In the data rows, the value 128 means zero.
Here is a table of points, one per row:
array([133, 153, 108, 124, 109, 135, 130, 079, 127, 179, 193, 116, 074, 138, 124, 110, 145, 144, 195, 089, 168, 093,
       159, 183, 164, 135, 151, 111, 134, 090, 132, 189, 119, 174, 152, 153, 135, 094, 110, 168, 122, 169])
array([171, 077, 075, 117, 118, 163, 157, 098, 179, 108, 101, 124, 140, 145, 138, 100, 105, 106, 116, 109, 092, 092,
       128, 134, 115, 049, 122, 085, 169, 118, 175, 143, 165, 119, 188, 177, 126, 190, 123, 091, 157, 116])
array([105, 164, 148, 104, 156, 104, 144, 151, 168, 151, 108, 070, 104, 101, 079, 195, 151, 091, 117, 088, 133, 062,
       097, 109, 096, 131, 172, 158, 135, 165, 129, 140, 119, 061, 160, 127, 147, 115, 135, 134, 116, 140])
array([116, 061, 172, 169, 137, 126, 152, 150, 100, 129, 076, 113, 158, 121, 111, 159, 082, 144, 101, 128, 126, 129,
       136, 127, 143, 128, 175, 080, 184, 129, 099, 105, 137, 200, 159, 153, 129, 051, 124, 138, 076, 170])
array([161, 113, 172, 090, 095, 102, 108, 162, 126, 154, 167, 093, 098, 186, 123, 108, 071, 135, 145, 120, 134, 094,
       177, 076, 091, 186, 138, 100, 120, 166, 096, 132, 177, 137, 110, 121, 101, 169, 098, 087, 137, 135])
array([109, 144, 219, 098, 100, 172, 101, 081, 116, 113, 119, 130, 141, 157, 106, 171, 156, 093, 103, 138, 139, 169,
       145, 133, 080, 097, 073, 081, 115, 138, 177, 116, 164, 146, 099, 126, 127, 125, 170, 159, 130, 113])
array([089, 108, 107, 038, 204, 125, 159, 127, 084, 092, 138, 122, 090, 130, 110, 156, 099, 084, 160, 154, 128, 140,
       088, 108, 156, 121, 128, 105, 067, 092, 078, 102, 127, 149, 138, 151, 119, 120, 163, 118, 152, 138])
array([122, 160, 093, 135, 127, 214, 175, 119, 021, 087, 129, 124, 165, 092, 135, 147, 118, 153, 165, 100, 136, 085,
       178, 176, 115, 164, 141, 134, 132, 186, 126, 148, 145, 105, 123, 109, 153, 128, 125, 122, 139, 149])
array([137, 088, 119, 109, 105, 151, 176, 115, 130, 099, 148, 065, 115, 123, 204, 150, 169, 147, 086, 114, 141, 146,
       073, 111, 109, 111, 093, 172, 120, 140, 101, 137, 108, 158, 144, 073, 116, 125, 066, 146, 112, 073])
array([201, 142, 124, 088, 099, 096, 111, 065, 130, 140, 079, 153, 142, 108, 126, 105, 137, 067, 120, 144, 106, 171,
       096, 144, 137, 199, 162, 126, 150, 133, 104, 169, 142, 127, 144, 078, 143, 072, 146, 102, 130, 107])
array([171, 145, 179, 133, 135, 104, 174, 139, 089, 179, 107, 088, 147, 184, 115, 125, 112, 168, 148, 114, 075, 172,
       137, 163, 176, 131, 086, 197, 081, 119, 138, 104, 130, 114, 160, 152, 141, 130, 131, 143, 132, 104])
array([128, 107, 064, 128, 123, 035, 117, 152, 092, 070, 118, 150, 114, 185, 145, 128, 186, 143, 130, 169, 133, 139,
       120, 150, 083, 136, 142, 124, 110, 167, 197, 109, 143, 125, 129, 143, 162, 127, 113, 162, 121, 160])
array([101, 142, 103, 133, 100, 065, 126, 147, 133, 166, 107, 102, 153, 111, 191, 150, 127, 087, 114, 134, 182, 096,
       183, 164, 170, 127, 078, 075, 128, 139, 117, 074, 113, 120, 136, 107, 118, 135, 149, 102, 128, 084])
array([099, 126, 074, 170, 186, 163, 137, 141, 161, 148, 168, 191, 134, 188, 117, 115, 052, 111, 105, 070, 133, 177,
       160, 141, 045, 103, 134, 120, 146, 108, 143, 121, 094, 094, 160, 064, 140, 083, 131, 136, 139, 096])
array([159, 081, 111, 092, 155, 151, 120, 118, 151, 159, 144, 153, 178, 125, 138, 162, 183, 193, 066, 128, 137, 112,
       181, 097, 131, 161, 151, 152, 101, 121, 133, 160, 094, 144, 105, 168, 118, 138, 211, 127, 119, 132])
array([089, 168, 072, 152, 115, 140, 093, 150, 143, 137, 103, 092, 128, 094, 069, 145, 129, 135, 091, 126, 114, 155,
       162, 166, 140, 131, 169, 170, 078, 108, 148, 140, 177, 206, 109, 090, 092, 160, 088, 094, 119, 135])
array([147, 156, 093, 106, 118, 124, 122, 119, 184, 054, 179, 140, 143, 158, 111, 173, 087, 133, 127, 108, 142, 187,
       125, 144, 154, 134, 101, 161, 234, 093, 123, 098, 143, 086, 112, 149, 127, 130, 125, 098, 100, 154])
array([118, 135, 117, 146, 099, 091, 144, 116, 139, 148, 150, 148, 151, 078, 149, 086, 128, 118, 136, 048, 130, 144,
       096, 085, 121, 100, 138, 167, 096, 157, 125, 076, 177, 158, 074, 174, 154, 079, 154, 131, 172, 150])
array([157, 100, 158, 134, 113, 144, 042, 126, 103, 120, 134, 149, 152, 113, 133, 138, 125, 062, 151, 137, 142, 094,
       142, 140, 114, 121, 156, 169, 113, 102, 108, 096, 081, 118, 097, 193, 157, 141, 062, 167, 143, 084])
array([130, 195, 124, 122, 164, 139, 091, 134, 138, 116, 084, 111, 128, 145, 149, 068, 158, 126, 116, 073, 061, 100,
       107, 165, 117, 150, 119, 090, 129, 138, 075, 096, 111, 140, 112, 139, 080, 161, 148, 174, 084, 153])
array([121, 142, 130, 128, 141, 101, 097, 098, 089, 162, 179, 183, 129, 116, 116, 143, 149, 165, 111, 134, 086, 087,
       104, 089, 169, 073, 124, 097, 123, 128, 115, 144, 191, 087, 116, 109, 145, 121, 095, 127, 045, 094])
array([094, 099, 153, 124, 173, 121, 103, 094, 148, 119, 153, 068, 144, 055, 142, 082, 118, 177, 132, 167, 133, 178,
       155, 112, 130, 149, 151, 106, 151, 102, 153, 112, 157, 068, 133, 102, 147, 161, 116, 186, 152, 115])
array([071, 087, 180, 124, 095, 103, 108, 195, 093, 087, 127, 154, 118, 132, 142, 116, 154, 146, 132, 062, 105, 110,
       091, 141, 161, 157, 141, 123, 147, 064, 162, 175, 125, 117, 123, 103, 099, 120, 146, 101, 179, 101])
array([191, 113, 150, 188, 145, 116, 154, 162, 153, 102, 175, 130, 117, 056, 104, 120, 127, 105, 108, 134, 123, 146,
       090, 144, 125, 177, 066, 070, 069, 125, 163, 152, 088, 126, 109, 148, 131, 137, 111, 101, 094, 131])
array([141, 140, 128, 142, 105, 159, 102, 165, 139, 167, 074, 161, 098, 107, 170, 184, 114, 123, 152, 146, 115, 166,
       108, 085, 145, 130, 116, 119, 112, 115, 109, 165, 130, 132, 161, 104, 179, 179, 119, 179, 152, 205])
array([112, 192, 145, 161, 135, 122, 086, 128, 125, 083, 178, 142, 151, 132, 130, 086, 104, 150, 103, 175, 161, 143,
       113, 109, 093, 081, 112, 159, 124, 151, 095, 156, 098, 136, 252, 155, 094, 119, 153, 093, 154, 137])
array([142, 144, 112, 185, 083, 100, 151, 097, 131, 093, 100, 094, 088, 155, 113, 149, 127, 123, 167, 152, 105, 128,
       168, 052, 133, 086, 145, 130, 119, 102, 129, 149, 069, 105, 079, 119, 076, 122, 168, 167, 129, 105])
array([095, 106, 119, 145, 128, 138, 137, 160, 142, 167, 119, 130, 072, 110, 141, 123, 133, 129, 121, 208, 087, 144,
       139, 185, 099, 113, 086, 152, 161, 160, 081, 170, 133, 106, 055, 178, 125, 107, 143, 108, 149, 113])
array([103, 095, 122, 125, 100, 149, 116, 097, 090, 155, 095, 120, 100, 133, 101, 057, 150, 127, 118, 130, 140, 108,
       128, 082, 123, 140, 089, 171, 141, 106, 140, 083, 078, 120, 126, 100, 175, 140, 130, 049, 094, 183])
array([135, 156, 168, 123, 169, 168, 165, 150, 137, 148, 121, 161, 140, 134, 194, 102, 153, 096, 175, 154, 179, 153,
       124, 134, 162, 101, 205, 132, 127, 152, 170, 136, 118, 114, 095, 129, 066, 134, 094, 087, 093, 165])
array([122, 103, 108, 142, 139, 144, 122, 161, 154, 126, 141, 129, 162, 155, 074, 095, 105, 106, 151, 173, 178, 091,
       079, 117, 179, 130, 097, 156, 162, 160, 135, 132, 137, 157, 117, 089, 146, 165, 184, 182, 135, 087])
array([127, 153, 149, 122, 126, 130, 175, 100, 180, 136, 081, 192, 123, 130, 098, 147, 139, 208, 134, 171, 135, 087,
       108, 132, 120, 146, 134, 102, 120, 124, 120, 064, 108, 147, 117, 112, 129, 119, 064, 116, 193, 100])
Along one direction, these points spread out more than along any other. How far along it is each point below, from 0 to 99? 50 is the average, and the first point above lies past it. One standard deviation of the points above along it is 16.
array([105, 164, 148, 104, 156, 104, 144, 151, 168, 151, 108, 070, 104, 101, 079, 195, 151, 091, 117, 088, 133, 062,
       097, 109, 096, 131, 172, 158, 135, 165, 129, 140, 119, 061, 160, 127, 147, 115, 135, 134, 116, 140]) 57
array([122, 160, 093, 135, 127, 214, 175, 119, 021, 087, 129, 124, 165, 092, 135, 147, 118, 153, 165, 100, 136, 085,
       178, 176, 115, 164, 141, 134, 132, 186, 126, 148, 145, 105, 123, 109, 153, 128, 125, 122, 139, 149]) 58
array([191, 113, 150, 188, 145, 116, 154, 162, 153, 102, 175, 130, 117, 056, 104, 120, 127, 105, 108, 134, 123, 146,
       090, 144, 125, 177, 066, 070, 069, 125, 163, 152, 088, 126, 109, 148, 131, 137, 111, 101, 094, 131]) 55
array([121, 142, 130, 128, 141, 101, 097, 098, 089, 162, 179, 183, 129, 116, 116, 143, 149, 165, 111, 134, 086, 087,
       104, 089, 169, 073, 124, 097, 123, 128, 115, 144, 191, 087, 116, 109, 145, 121, 095, 127, 045, 094]) 57
array([118, 135, 117, 146, 099, 091, 144, 116, 139, 148, 150, 148, 151, 078, 149, 086, 128, 118, 136, 048, 130, 144,
       096, 085, 121, 100, 138, 167, 096, 157, 125, 076, 177, 158, 074, 174, 154, 079, 154, 131, 172, 150]) 58
array([157, 100, 158, 134, 113, 144, 042, 126, 103, 120, 134, 149, 152, 113, 133, 138, 125, 062, 151, 137, 142, 094,
       142, 140, 114, 121, 156, 169, 113, 102, 108, 096, 081, 118, 097, 193, 157, 141, 062, 167, 143, 084]) 60
array([116, 061, 172, 169, 137, 126, 152, 150, 100, 129, 076, 113, 158, 121, 111, 159, 082, 144, 101, 128, 126, 129,
       136, 127, 143, 128, 175, 080, 184, 129, 099, 105, 137, 200, 159, 153, 129, 051, 124, 138, 076, 170]) 56
array([147, 156, 093, 106, 118, 124, 122, 119, 184, 054, 179, 140, 143, 158, 111, 173, 087, 133, 127, 108, 142, 187,
       125, 144, 154, 134, 101, 161, 234, 093, 123, 098, 143, 086, 112, 149, 127, 130, 125, 098, 100, 154]) 13
array([089, 168, 072, 152, 115, 140, 093, 150, 143, 137, 103, 092, 128, 094, 069, 145, 129, 135, 091, 126, 114, 155,
       162, 166, 140, 131, 169, 170, 078, 108, 148, 140, 177, 206, 109, 090, 092, 160, 088, 094, 119, 135]) 61
array([095, 106, 119, 145, 128, 138, 137, 160, 142, 167, 119, 130, 072, 110, 141, 123, 133, 129, 121, 208, 087, 144,
       139, 185, 099, 113, 086, 152, 161, 160, 081, 170, 133, 106, 055, 178, 125, 107, 143, 108, 149, 113]) 54
array([171, 077, 075, 117, 118, 163, 157, 098, 179, 108, 101, 124, 140, 145, 138, 100, 105, 106, 116, 109, 092, 092,
       128, 134, 115, 049, 122, 085, 169, 118, 175, 143, 165, 119, 188, 177, 126, 190, 123, 091, 157, 116]) 20
